128 stands for zero in the data rows.
Each row of this table is followed by its label. One hidden rule gives the labels. It looks at one to three of the table's principal directions, none of them among the few with the most spread.
[140 145 120 118 133 125  93 137 123 102 113  99 102  29 176  94 118 169 112  98 152 105 148 188 139 146 155  92 145 150 157 140] 1
[143  23 141 123 166  77 181  38 199  67 150 156 168 126 226 112  83 129  64  86 154 177 147  68 127 201  89 174 191 101 168  85] 2
[ 97 164 128 159  98 192 103 241 111 181  94 121 122 153  84 154 156 124 167 163  73 129 137 141 151  93 155  62  50 130 112 173] 1
[171 116 113 104 153  82 147  68 147 101 104 113 120  58 188 105 117 143 121  98 158 103 133 147 140 149 119 172 172 156 123 110] 2
[111 115 146 143 150 107 115  90 129 108 163 126 124 142 144 116 119 155 138 115 133 131 128 126  92 142 117 123 177 127  97 118] 1
[140 106 129 156 143  93 194  88 148 117  94 160 139 207 137 130 140  88 127 135 118 148 111  76 141 127 100 180 122 121  63 125] 2
[120  95 159 136 135 119 123  99 116 125 176 150 171 171 115 118 132 153 142 113 122 151 102 129 100 141 103 127 159  88 122 144] 1
[134 129 150 155 110 104 100 132 126 129 162 131 133 131 104 110 128 178 135 120 131 127 130 172 117 129 135  49 172 136 172 171] 3
[ 99 106  90  87 129 129 102 116 135  72 174 114 125  52 162  73 120 174  70  71 181 152 144 178 143 192 147  36 162 130 215 138] 1
[101  96 106 135 149 130 148 127 121 127 141 136 176 180 111  79 133 172 125 118 142 197 132 163 144 179  99 110 154 100 120 178] 1
[120 119  94 169 152 176 167 206 162 146  30 124 137 133 144 148 143 115 149 145  90 149 166 141 165 140 151 105  74 159 115 177] 2
[ 92  30 155 169 158 115 159  86 155 133 143 168 207 201 154 138 117 117 155 100  89 165 132  64  99 168  81 153 143  63  87  98] 3
[111  76 153 153 155 115 148  99 142 127 130 150 176 206 119 105 114 143 137 117 121 179 127 121 114 158  99 161 167  90  90 140] 1
[ 86  59 156 181 123 130 118 153 126 178 142 145 186 186 102 115 147 136 159 110  72 163 151  95 101 148 116  81 116  61 109 140] 1
[140 180 132 145 110 114 104 151 103 147 132 108  86 106 133 141 146 138 150 154 115  90 132 131 133  87 136 103 111 155 103 133] 2
[ 97  74 106  95 128 176 160 138 161 131 109 165 196 191  44 125 170 128 170  80 109 162  77 172 141 150 144  68 131 135 152 192] 1
[131 211 116 115  94 140  78 167 103 131 122  94  61  84  93 114 138 129 110 149 156  96 136 164 132  98 165  98 114 162 135 137] 1
[143 158 107  99 104 123 137 111 168  77 142 136  88 112 143 163 124  95  77 139 172 112 116 104 148 120 137 114 128 175 181 109] 2
[138 136 132 143 123 153 158 153 149 142 101 139 126 168 135 158 115  82 101 178 121 154 140  63 134 126 105 202  85 112 108 109] 1
[ 92 171 120 113  94  88  60 114  68  96 217 101  83  86 146  53 106 172  58 116 188 138 147 149 136 150 121  65 149  91 154 100] 3
[138 137  99 106 142 138 168 105 145 130  99 140 137 176  65 157 165  97 166 132 133 117  90 140 122 109 135 151 136 173 105 153] 1
[147  98 118 157 175  69 130  93 129 146  76  82 112  61 187  74 103 146 125 107 134 119 206 136 114 159 131 176 171 125  90  94] 1
[151 148 119  83  93 145  80 141 147 120 144 119 133  62  70 112 182 189 161  82 154  94  85 234 128 129 165  17 175 188 197 215] 1
[142 111 134 121 151 119 162  90 159 110 125 134 119 156 159 149 100  84  84 154 147 152 141  58 115 137 107 228 135 118 114  79] 1
[103 185 133 116 100 155  98 171  94 142 142 124 108 166  90 137 133 132 141 160 123 129 104 145 154  89 130 116  94 128  97 140] 3
[136 115 137 111 113 110 125 109 137 109 165 137 121 127 130 146 130 111  94 123 141 128 123 103 128 116 140 107 132 126 185 114] 2
[158 138 156 155 125 102 120 104 153 141 121 114  90  95 188 166  84  78  97 169 131  94 175  29  91 117 102 234 123 116 100  30] 1
[119 142  93 105 115 152 157 124 161 122 118 152 141 184  58 166 174 104 168 128 132 120  78 138 136 115 131  96 128 180 120 164] 3
[ 97  94 132 134 126 117 122 109 151  84 164 145 155 154 158  77 102 167  79 103 164 188 134 135 144 193  96  99 167  92 144 138] 3
[139 124 167 151 109 104 124 138  96 159 144 139 139 164 118 120 111 128 122 148 104 139 131 109 137 103 115 144 112  81 129 121] 2
[167 166 123  96 129 137 127 146  60 175  98 111 131  91  74 105 169 156 195 120 102  88  84 212 138  83 151 135 112 145 103 182] 3
[127  65 100 125 197  70 161  67 107 118 101 108 157 103 175  63 137 163 142  69 133 149 155 171 138 167 129 142 174 115  94 138] 2
[136 152 159 145 115 114 114 127 131 109 163 120  75 129 182 143  81  89  36 182 153 147 168  36 113 121 115 194 109  95 140  60] 1
[151 125 144 131 129 112 138 108 127 124 137 127 118 109 174 125  94 110  84 148 140 135 146  77 120 138 101 202 122  97 128  80] 1
[141 109 135 109 112 112  77 127 124 123 160 110 141  37 137  79 121 198 118  77 150 117 141 204 128 159 148  46 177 127 215 156] 1
[127 112 190 176 105  81 110 119 121 146 176 133 109 169 156 123  73 111  72 166 115 151 172  36 108 118 101 165 129  62 132  61] 3
[163 124 146 160 153  64 121  77 158 110 113  98  77  70 203 121  81 121  88 135 153 102 193  87  95 138 127 187 181 146 120  63] 1
[135 166 134 106  88 129  96 138 121 131 153 130 108 131  66 152 149 118 132 132 139  96 101 151 127  84 158  77 128 154 175 143] 1
[146 127 148 157 147  91 139 124 119 193  85 101 108 174 100 120 128 110 155 164  96 131 167  95 112  93 129 207 136 122  49 111] 1
[135 197  99  55  77 168 103 147 126 100 157 135 114 110  61 122 177 159 139 116 171 109  45 208 162 115 140  54 132 185 161 197] 2
[147 118 110 105 148  81 183  46 162 103 129 138 101 188 104 153 124  55  86 146 165 135 127  58 110 114 126 210 159 151 122  76] 1
[ 86  65 118 146 147 186 149 147 148 138 122 162 214 145 143 154 146 137 193  94  80 142 106 121 115 174  95 103 103  98 104 142] 3
[125 143 137 168 121 164 108 195 149 136  79 119 116  97 153 138 106 132 123 144 112 124 166 140 138 134 145 108  99 137 141 140] 1
[119 122 117 132 117 116  86 160 103 118 133 101 124  23 204  81 118 178 102  90 135 121 168 171 166 158 141  52 112 107 172 131] 2
[118 100 141 149 162  80  97  83  90 116 160 108 140  76 184  79 127 190 153  79 128 114 145 167 101 154 121  98 179 105 100 125] 2
[147 132 137 142 128 112 145 123 133 132 112 140 135 165 110 140 157 129 155 132 115 124 106 138 137 104 130 119 133 147 108 166] 2
[118 161 121 139 129 129 144 163 106 155  97 115 100 175 128 127 123 107 123 176 111 150 144 101 167  99 121 172  81 121  66 120] 2
[143 211  90 112 100 184 127 198 143 146  47 107  74  96  87 147 144  95 137 166 133  92 125 152 157  99 159 137  74 194 109 147] 1
[100 100 109  83 119 149 121 120 143 114 152 138 156 132  94 117 131 134 120  93 145 147 110 152 136 153 136  88 143 123 176 133] 1
[100 104 143 149 124 145 140 127 128 150 138 165 186 224  74 154 145 115 176 131 100 146  95 114 116 122 100 133 121  97  89 143] 1
[149 170 101 134 135 161 173 158 162 102  66 129  85 129 147 150 113  88  89 172 144 135 137 107 151 128 137 173  93 175 123 131] 3
[108 156 108 133 130 139 137 142 109 138 105 124 111 164  92 112 161 116 147 136 121 132 115 132 130 118 133 126 106 136  63 148] 3
[111 131 148 155 130 110  65 153  65 153 167  92 122  75 161  91 119 174 120 123 120 129 176 150 111 130 136  93 125  77 136 121] 1
[108 152  94 104 129 166 123 152 122 113 117 123 124 109 109 124 137 140 139 117 140 124 113 178 144 136 146  90 117 156 140 153] 1
[ 87 134 168 168  93 138 104 156 127 142 171 144 118 215 122 138 105  91  76 179 121 175 151  28 112 125  95 156  90  57  96  83] 1
[158 111 151 139 141  89 169  91 131 123 131 138 127 162 171 112  76 109  71 163 142 168 148  66 136 141  84 239 137  87 113  83] 2
[138  83 205 158 117 103 113 119 115 157 158 143 144 130 181 155  52  97 100 147  86 123 161  37 104 109 103 205 107  43 149  31] 1
[140 181 145 182 104 153  83 201 144 151  92  98  71  69 170 163 118 114 117 176 113  92 185  95 115 107 145 123  85 148 119 112] 1
[141 163 117 131  87 150 146 153 178 117 114 150  95 151  99 202 152  67 120 161 126  96 109  79 135  91 146  95  90 183 161 127] 2
[139  94 133 150 141 112 150 111 133 160 105 132 151 124 146 143 136 106 160 122  94 110 140  88 111 127 112 165 116 110  94 101] 3
[131 177  90 115 119 102 126 118 121 117 122 105  75 121 116 124 157 107 107 143 163 111 138 125 142 108 144 117 123 166 112 125] 2
[152  83 143 108 142  63 144  66 123 115 157 124 125 103 170  95  93 133  83 105 142 138 147 105 133 138 124 158 166 103 167  83] 2
[118  83 172 134 122 129 111 107 116 130 183 146 166 104 184 132  62 131 107 120 113 132 136  75 102 155  84 176 127  50 155  50] 1
[111  79 135 150 143 127 109 118 135 129 134 135 181 100 143 110 147 181 186  69 106 116 121 176 107 164 121  62 164 119 122 160] 3
[ 84 184  96  95  79 171 100 161 123  95 172 144 113 156  82 158 148 113 111 140 162 125  89 142 157 114 135  49  94 148 166 141] 2
[119 140 107 120 147 139 123 130 126 108 111 116 115 107 122 120 128 136 129 115 145 122 134 170 126 135 154 109 141 156 138 143] 1
[123  40 102 112 195 111 174  75 144 116 106 134 202 160  99  59 153 181 154  60 141 190 121 208 121 194 131 116 208 125 129 204] 1
[132 178  80 115 136 135 196 119 149 140  59 131  90 215  66 153 167  62 155 173 128 126  99  94 150  93 123 199 102 189  23 133] 3
[101 125 118 132 128 151 149 135 119 149 119 144 152 190  83 123 132 108 146 139 115 150 114 110 123 136 107 156 109 103  83 125] 1
[123 183 140 104  93 158 112 176 109 149 133 125  98 165  93 156 105 105 114 182 123 133 115 115 162  78 132 159  82 127 128 113] 1
[125  82 143 160 167  93 116 107 106 123 139 113 157  73 232  99  94 171 123 103 121 138 175 130 127 166 101 148 145  78 117 100] 2
[101 120 171 158 107 139  85 175  59 181 142 133 158 134 107 115 130 147 176 115  64 113 122 145 123  98 135  87  82  61 109 130] 3
[148 124 168 140 131  59 109  68  98 124 171 115  98 105 186 116  68 106  69 144 149 116 167  60 100 119 104 216 149  73 126  29] 1
Which label does each new row get?
[169 107  97  77 175  60 152  13 129  87 158 109 132  79 143  71 157 183 136  74 187 122 102 187 106 165 115 147 238 170 120 153] >> 3
[111 111 112 124 159 135 127 151 113 106 116 104 117  85 185  91  90 143  70 121 144 169 180 147 153 161 149 127 116 106 167 121] >> 1
[163 150  99  83 147  91 117  96  98  85 139  94 102  41 180  72 141 172  79 102 193 133 133 194 160 146 141 128 158 144 160 157] >> 2
[150 132 116 122 132 134 141 127 165 103 100 119 104  61 199 136 101 116  94 131 144 115 150 101 140 152 120 162 119 148 140  94] >> 3
[144 160  74  82  86 165 165 151 143 120 126 158 152 112 107 154 204 146 187 112 120  98  39 169 188 123 108  45  90 190 131 200] >> 2
[145 171 119 106 100 132 120 133 139 111 133 122  91  90 154 144 101 109  87 153 158 108 130 106 149 121 120 153 111 146 153  91] >> 3
[138 109 142 117 118 131 125 113 164 121 140 142 144 133 101 148 117 131 135 115 133 119 114 140 114 130 135 109 164 147 180 133] >> 1
[ 88 131  86 141 137 189 160 177 141 140  83 144 154 191  75 149 181 111 179 132 100 148 105 143 140 133 135  85  84 152  82 186] >> 3
[119 172 135 135 100  85  50 135  62 141 173  88  96  58 160  86 142 177 131 116 141  93 149 162 136 112 128  73 128 106 109 119] >> 2
[140 154 137 133 127 116 119 111 133 111 138 118  87  96 172 164  85  93  95 157 145  98 152  78 111 113 124 181 123 135 138  57] >> 1
[106 202  99 128 108 140  96 162 116 104 124 101  55 116 114 126 135 105  80 157 168 120 151 131 137 111 162  94 102 159 130 124] >> 1
[115 129 140 109 128 134  91 126  84 128 165 123 143 104 112 117 125 154 143 105 129 115 113 173 115 119 142 100 137 107 155 131] >> 1
[171 119 148 153 158 105 183  95 146 168  71 130 121 164 138 160 133  82 171 162  86 106 128  58 103  97 103 254 123 140  27  94] >> 3
[155 104 161 156 129 115 167 128 146 148 101 148 140 157 174 153 101  96 123 157  91 136 135  56 143 117  95 207  97  99  96  92] >> 2
[137 159 118 144 118 106  95 144  89 145 113 100 105  70 138  94 162 149 141 114 129  96 144 162 132 119 143  90 115 129 103 147] >> 2
[132  91 125 165 167 140 128 143 144 136  77 117 156  64 170 125 125 166 182  91  95 104 156 178 112 156 144  94 146 148 127 153] >> 1
[157 128 127 136 126  92 169 101 142 143  92 138 122 161 122 148 126  86 136 146 118 111 127  90 142 102 117 182 122 141  98 103] >> 2
[108  70 179 169 140 127 118 116 151 145 150 148 173 178 130 142  85 131 137 129 101 152 150  90  86 147 104 155 158  78 129  97] >> 1
[187 178 146 127 111 136 123 147 110 144 121 121 103  68 141 173 112 121 138 166 120  72 118 133 122  83 133 163 106 155 164 119] >> 2
[104  45 117 130 151 134 123 132 111 126 128 139 214  67 167  83 154 199 182  34  94 133 119 208 145 183 132  24 136  95 161 180] >> 2
[155 100 122 142 136 118 167 124 159 143  99 139 152 126 137 151 122 123 149 130 108 121 136 121 138 133 119 135 133 147 149 134] >> 2
[111 118 134 127 118 121 109 116 129 124 169 124 116 123 126 117 122 126 101 123 137 135 142  98 101 142 127 110 141 109 145 102] >> 1
[109 111 117 150 130 158 157 142 160 147  95 149 153 183 107 152 165  97 166 133  98 138 115  85 118 137 108 139 101 128  62 140] >> 3
[ 88 177 111 135 105 197 107 211 126 166 108 123 123 187  53 156 178 129 183 162  99 136 108 150 138  99 140  78  82 155  77 187] >> 1
[140 136 121 147 124 106 164 132 119 148  93 139 131 170 113 125 134 113 144 145 110 130 123 123 159 109 118 144 108 131  94 139] >> 2
[136 147 102 102 135 130 135 123 146  93 115 117  95 107 131 133 112 113  86 133 167 129 140 146 145 128 157 126 138 167 177 125] >> 1
[126 107 123 135 140 144 187 128 151 152  74 145 136 193 113 135 125  70 128 151 100 155 127  59 130 131 108 215  91 111  62 102] >> 1
[ 82   0 107  68 202 142 169  47 150  63 187 160 236 133 159  81  95 204 139  30 146 200  92 197 123 231 103 100 220 101 190 149] >> 1
[117 118 159 134 104 156  99 159 129 132 150 145 157 128 122 138 102 144 128 124 116 132 120 141 128 132 124 102 120  99 173 130] >> 1
[122 170 131 126 104 177  92 198 107 177 110 113 123 119  74 145 173 151 197 139  88  99 105 176 131  88 153  76  95 155 103 182] >> 1
[127 153 107 105 100 163 128 155 152 126 129 138 130 128  86 157 125 127 136 139 139 117 108 154 146 124 134  90 124 167 180 146] >> 1
[123 158 150 115  72 121 120 147 100 154 148 145 113 202  57 115 137  96 103 155 124 145 100  97 152  87 125 133  91  93 117 125] >> 2
[147 173 191 167  63 184 109 228 100 198 102 149 115 152 104 202 119  57 137 200  53  94 120  46 128  47 132 172   3  80 120  97] >> 2
